128 stands for zero in the data rows.
Here are some points:
[ 71 154 126 130 144 145  84 157]
[ 38 139 160  77 143  88 164 153]
[125 150 148 141 122 126 106 173]
[136 134  93 111 190 112 131 131]
[130 105 157 164  89 163  96 158]
[140 181 192 116  86 145  68  55]
[ 99 142 124 148 139 200 166 154]
[136 153 115 125 171 139 138 140]
[141 132  90 111 191 109 135 134]
[164 112 135 138  66 118 133 104]
[137 136 129 138 127 136 149 171]
[  0 117 255  62 167  31 201 145]
[167 133 161 140  41 127 119  87]
[100 136 128 145 149 167 142 160]
[134 132 112 124 133 129 144 154]
[ 58 138 146 118 155 129 110 153]
[141 129 114 135 167 120 126 160]
[210 201 224 130   0  96  59  16]
[126 135 122 119 178  91 148 102]
[155 139 167 147  34 149 115  84]
Here are 12 more points, each followed by its number:
[120 139 116 112 185 123 160 125] 0
[123 146 120 119 159 129 137 168] 1
[168 107 122 103 115 191  94 122] 2
[139 115  92 109 160 113 126 143] 3
[116 140 136 139 138 148 125 148] 4
[124  90 119 154  62 111 116  84] 5
[137  99 124 162  46 113 121  79] 6
[121 136 111 135 162 130 134 124] 7
[ 14 124 208  65 131  28 167 134] 8
[ 34 132 220  96 165  71 177 150] 9
[128 120 147 136 136 242 135 161] 10
[154 114 136 129  70 124 127 112] 11
Which two of these numbered points are nearest to each point below, ignoring the 3 directions in which the first points spread most? Their numbers follow each, nearest first.
[144 125 148 137 105 137 146 125] > 9 0
[153 121 134 133  92 132 135 127] > 11 3
[167  92  82 178  84 129  94  90] > 5 6
[116 154 145 153 139 154 104 148] > 4 9
[217 100 117  62 104 252 105 137] > 2 10
[134 120 131 140 103 157 122 150] > 3 11
Here are 12 other points, each followed by its number:
[ 83 147 140 140 159 148  91 142] 0
[123 141 122  97 176 118 151 116] 1
[147 123 104 109 165  95 139 119] 2
[143 149 166 146  62 177 112  99] 3
[150 113 106 137 192  87 148 118] 4
[127  99 143 164  96 143 101 158] 5
[164  72 122 150  58 112 117  88] 6
[136 136 123 156 146  93 168  94] 7
[111 151 151 136 125 140  82 134] 8
[ 77 145 144 150 164 131 126 155] 9
[146 132 110 126 162 121 136 130] 10
[109 154 116 114 170 124 141 129] 11
Which two of these numbered points are nearest to each point below, ignoring the 3 directions in which the first points spread most? Their numbers follow each, nearest first.
[164  68 104 160  75 125 121 110] > 6 5
[104 155 155 146 133 179  88 125] > 0 8
[160  92  84 109 176  87 128 122] > 5 2
[144 138 104 116 162 125 141 143] > 10 2
[155  62  98 154  65 119 116 100] > 6 5
[173  96  77 107 167  91 122 137] > 5 2
